(in the rows, 100 means zero)
Rotation paths and how fast each direction turns (deg/step)
Each turn is a multiple of 5 degrees from 10 to 175, or 0.
Each row of a path follows its step; steps can be skipped.

step 0: 85 103 119 73 87 102 143 108 92 101 73 120 105 98 91 93 102 93 132 88 110 97 122 44 84 89 108 88 127 96 101 117 126 74 75 118 85 78 99 102 111 83 101 73 118 102 86 123 95 122 98 74 88 74 74 86 95 104 92 75 74 140 60 135 118 106 99 105 68 85 96
step 2: 93 110 62 139 103 127 122 90 121 100 98 101 84 128 88 126 96 105 122 104 69 120 104 115 92 86 94 74 91 120 63 94 114 83 108 99 93 93 131 59 55 99 150 113 90 107 66 93 98 121 75 126 83 87 115 127 118 84 111 89 95 100 104 99 84 77 87 97 100 75 96
step 4: 92 117 119 94 90 124 128 142 86 97 115 121 113 79 135 118 103 66 105 103 90 124 99 119 61 96 111 94 127 107 74 81 78 106 97 112 66 96 86 103 115 137 100 61 101 82 154 122 99 90 118 120 119 60 113 117 114 76 94 112 86 90 86 105 99 130 116 106 104 91 85
step 5: 85 116 92 117 94 113 100 94 97 117 112 88 110 123 102 66 105 91 88 134 82 99 80 99 124 104 87 53 73 102 79 109 98 101 95 127 95 64 101 99 81 46 74 97 98 114 75 77 107 113 100 76 108 94 123 98 97 123 134 67 132 100 140 82 91 139 97 92 120 110 130
step 6: 94 117 72 72 117 98 88 130 121 140 89 95 120 117 74 111 140 107 121 85 98 67 89 82 49 95 88 125 116 109 92 108 94 100 112 88 87 90 125 81 101 113 123 91 113 98 67 102 87 114 93 57 115 106 76 69 81 102 101 112 65 75 66 86 111 70 80 111 86 82 84
step 8: 92 102 110 124 127 113 132 67 89 136 111 104 61 82 91 105 78 64 140 75 49 100 84 113 96 87 99 81 55 110 111 106 114 117 136 104 63 102 88 85 94 77 97 84 142 89 107 101 109 101 104 100 112 101 127 105 128 86 100 114 102 111 86 87 90 101 104 111 107 75 113
step 11: 102 64 98 108 100 112 109 85 118 103 72 96 121 118 106 94 109 80 124 80 64 141 92 68 91 118 97 111 80 115 65 129 115 107 84 150 107 90 89 101 136 74 105 90 80 74 116 100 99 86 137 88 93 82 121 125 101 72 118 77 111 91 127 74 92 94 85 89 99 122 122
step 12: 99 113 75 104 82 77 112 118 105 116 109 116 97 57 107 57 126 113 95 85 122 85 82 118 62 100 92 106 90 89 106 116 113 95 129 98 48 105 109 120 92 61 106 107 126 128 98 71 80 103 106 76 123 115 97 97 115 125 84 78 88 90 86 116 111 121 110 145 60 92 90
step 14: 98 71 76 97 81 99 81 94 73 101 84 130 92 84 89 152 107 127 106 103 55 113 96 83 125 88 93 86 71 108 136 104 92 76 108 121 62 96 111 75 79 87 103 118 80 88 91 79 75 113 124 92 119 99 129 88 92 79 98 128 120 117 86 64 90 75 120 116 127 104 117
step 16: 109 113 115 133 96 148 107 106 103 108 104 103 125 105 149 124 108 128 92 104 130 97 103 117 120 121 145 79 81 111 112 72 91 92 125 82 77 98 111 123 131 63 90 88 122 125 98 111 99 76 128 88 110 78 64 106 80 89 111 108 90 111 94 140 106 106 123 87 93 95 105
step 18: 86 106 87 107 90 85 79 108 125 123 106 119 65 105 107 113 94 80 70 81 122 90 90 75 88 120 78 113 96 114 90 129 88 53 101 104 106 94 129 112 135 76 134 140 63 126 93 115 60 104 106 92 136 108 129 92 119 96 91 72 114 92 91 79 126 98 122 92 88 96 84
90 95 98 101 98 95 97 102 88 106 108 107 97 95 106 101 105 100 102 99 94 100 95 102 107 112 105 101 101 97 103 104 96 94 106 101 100 99 99 101 102 105 105 100 100 113 93 97 108 94 104 97 106 102 96 104 97 99 98 99 106 102 101 99 107 96 96 93 100 95 94
175
100 99 99 93 100 105 97 101 106 95 85 105 104 96 92 97 101 99 102 100 93 103 99 97 98 103 104 103 91 99 106 101 108 103 99 100 93 103 101 99 105 109 95 94 102 99 90 96 99 97 108 98 97 107 96 98 94 103 101 98 98 108 95 93 104 106 95 97 105 95 105
130
104 97 104 99 106 103 102 101 90 102 92 99 101 96 101 102 102 102 92 114 106 99 106 92 94 96 106 103 101 94 104 99 99 98 100 97 98 91 100 111 99 99 101 95 100 101 100 99 104 102 97 95 94 101 93 108 101 103 102 106 90 99 97 96 95 90 101 90 97 99 97
110
101 101 95 101 92 100 103 104 98 104 101 95 100 93 102 103 94 97 98 97 110 104 94 109 98 103 106 89 93 99 98 91 96 107 98 101 99 105 103 103 98 94 94 91 102 99 95 98 108 102 93 100 97 99 96 92 101 108 105 99 97 100 109 95 105 98 97 102 96 91 102
95
97 101 95 103 103 94 102 89 112 103 92 106 102 96 99 104 99 92 93 101 103 97 102 104 96 98 113 94 99 97 102 104 103 100 106 101 97 107 105 100 95 102 107 103 96 101 104 102 104 97 95 98 105 111 100 100 111 94 93 102 104 100 103 102 98 99 95 100 100 105 95
70
92 96 99 100 99 92 99 101 101 103 99 101 98 94 101 89 99 103 97 103 104 102 100 107 91 99 97 98 106 115 104 109 95 95 93 97 98 100 98 94 99 104 99 100 97 100 107 98 98 105 109 108 102 109 91 97 96 96 107 107 92 99 105 97 100 99 104 100 98 97 101
130
102 104 95 106 100 101 87 98 105 97 102 98 95 101 98 99 97 101 99 98 103 100 91 101 100 96 100 97 109 106 97 101 104 103 106 107 97 90 95 105 103 100 96 103 98 107 97 106 99 101 97 95 92 105 89 100 99 99 98 97 105 101 87 97 100 100 96 105 88 97 97
115

step 1: 109 133 88 87 114 93 109 109 107 123 112 89 76 110 132 135 127 59 100 131 130 142 112 99 89 86 95 104 100 64 85 113 87 121 119 82 76 97 103 108 93 117 96 90 75 87 121 148 109 94 81 117 91 86 111 121 93 97 90 71 136 114 100 98 109 112 79 106 123 84 113
step 2: 116 83 97 93 97 110 123 99 76 67 122 81 70 111 84 100 80 114 114 99 94 116 112 85 96 98 71 110 69 76 111 67 97 68 52 88 104 117 89 94 102 138 113 129 93 123 99 112 97 71 125 123 94 117 120 97 135 136 100 100 121 122 74 116 86 82 104 88 100 83 107
step 3: 97 85 91 98 128 111 110 110 82 81 55 87 100 110 75 86 81 90 111 111 146 91 103 134 82 84 103 95 110 128 83 95 97 89 136 84 108 112 88 114 97 87 107 61 93 109 83 99 122 125 99 124 78 91 121 104 66 110 104 87 56 136 68 123 90 67 98 113 103 94 100
step 5: 95 79 100 104 105 69 74 53 79 82 131 107 107 100 85 73 112 114 78 100 77 86 111 86 76 118 90 125 66 64 94 78 95 94 108 68 97 104 146 101 125 99 81 98 78 100 103 85 95 111 97 96 74 103 108 100 88 112 109 94 109 102 93 75 77 42 75 89 112 89 110
step 6: 110 128 105 80 124 75 80 116 99 66 98 123 105 72 86 99 57 125 125 125 122 96 78 127 116 100 75 113 110 125 132 98 98 115 120 95 121 89 89 86 77 85 80 77 86 96 115 59 92 81 107 122 97 105 97 69 91 73 100 121 86 111 79 98 102 93 93 77 113 77 67
step 8: 71 86 117 54 65 73 86 102 72 88 135 69 84 133 97 134 117 126 127 88 99 117 80 112 101 110 73 115 112 100 85 115 105 81 64 95 78 101 121 82 103 132 76 97 92 102 109 99 63 113 91 104 63 108 107 88 101 124 107 84 123 106 110 99 115 87 99 93 114 94 98
step 9: 99 107 80 61 111 102 101 100 100 107 87 101 87 92 111 114 60 74 78 97 101 124 127 82 97 70 83 126 121 122 114 75 88 76 84 90 105 130 78 80 73 88 81 79 110 93 85 94 113 124 94 121 112 128 133 106 70 78 112 126 105 144 84 115 108 83 65 96 103 102 100
step 10: 107 93 94 96 118 125 114 93 85 126 102 76 69 120 167 106 102 101 96 100 147 140 95 111 101 81 111 93 100 111 98 76 109 110 96 75 93 105 120 112 121 110 133 96 100 99 100 123 96 71 114 73 79 113 101 73 95 102 72 111 63 83 81 114 88 110 110 112 93 66 73
step 11: 80 103 105 82 69 93 79 58 110 73 98 90 88 118 93 99 103 100 104 106 126 84 138 98 114 90 90 72 69 66 104 87 135 112 83 89 103 115 89 108 85 84 87 120 79 111 90 118 104 148 103 108 77 124 94 114 98 148 88 72 87 95 116 103 94 80 109 97 116 74 128
step 12: 105 105 88 73 122 97 131 115 116 108 86 110 128 116 73 106 110 107 88 141 107 85 77 101 86 93 81 119 106 64 87 93 105 122 122 79 94 97 102 77 79 96 111 74 64 93 84 113 113 81 133 119 98 116 129 84 78 74 85 132 114 119 86 111 102 73 101 67 130 88 119
step 16: 72 90 90 107 103 106 72 99 79 115 118 94 92 69 136 114 85 103 76 119 97 82 89 108 81 101 78 113 112 123 108 84 106 59 122 93 111 101 137 68 138 115 99 92 119 111 104 89 106 106 102 53 63 95 109 124 67 89 69 123 96 98 103 124 100 83 92 97 84 83 66
97 95 105 104 103 103 96 99 98 111 105 98 109 97 99 96 97 99 104 94 101 107 99 106 107 97 100 106 111 97 100 92 101 95 94 101 108 98 91 107 106 105 102 91 97 97 95 102 94 106 104 103 100 95 109 109 101 105 98 98 98 93 98 102 98 101 93 97 98 100 103
60
110 105 97 105 103 99 101 97 96 105 99 97 101 101 112 94 109 96 99 100 98 101 97 97 103 102 95 97 97 101 96 96 103 100 105 101 103 93 91 99 97 112 99 108 97 95 108 107 97 97 96 94 102 97 98 100 92 100 101 108 96 105 102 109 101 98 100 91 101 108 95
125
99 102 94 99 96 106 102 108 106 97 94 94 95 105 99 100 98 98 103 101 99 104 100 98 102 103 98 102 97 110 102 104 89 91 98 94 90 104 101 106 109 106 101 94 99 101 95 100 97 104 93 107 101 95 103 99 100 108 107 106 107 100 105 105 95 104 106 95 101 108 97
60
96 94 97 108 99 96 102 104 109 92 99 91 103 100 98 103 94 101 98 97 105 92 106 105 104 95 109 96 103 99 97 107 100 91 101 103 107 100 102 99 97 106 97 104 92 105 102 105 93 98 102 101 97 101 96 93 101 95 93 102 94 100 108 109 93 101 98 104 107 102 104
90
96 98 100 105 94 106 105 97 93 101 88 109 102 103 104 94 103 108 101 109 106 98 106 102 95 103 101 98 94 89 94 97 102 102 101 101 104 107 95 105 102 102 103 95 97 107 105 97 105 97 109 106 100 98 103 98 102 104 105 103 102 101 100 104 101 104 95 104 111 107 100
40
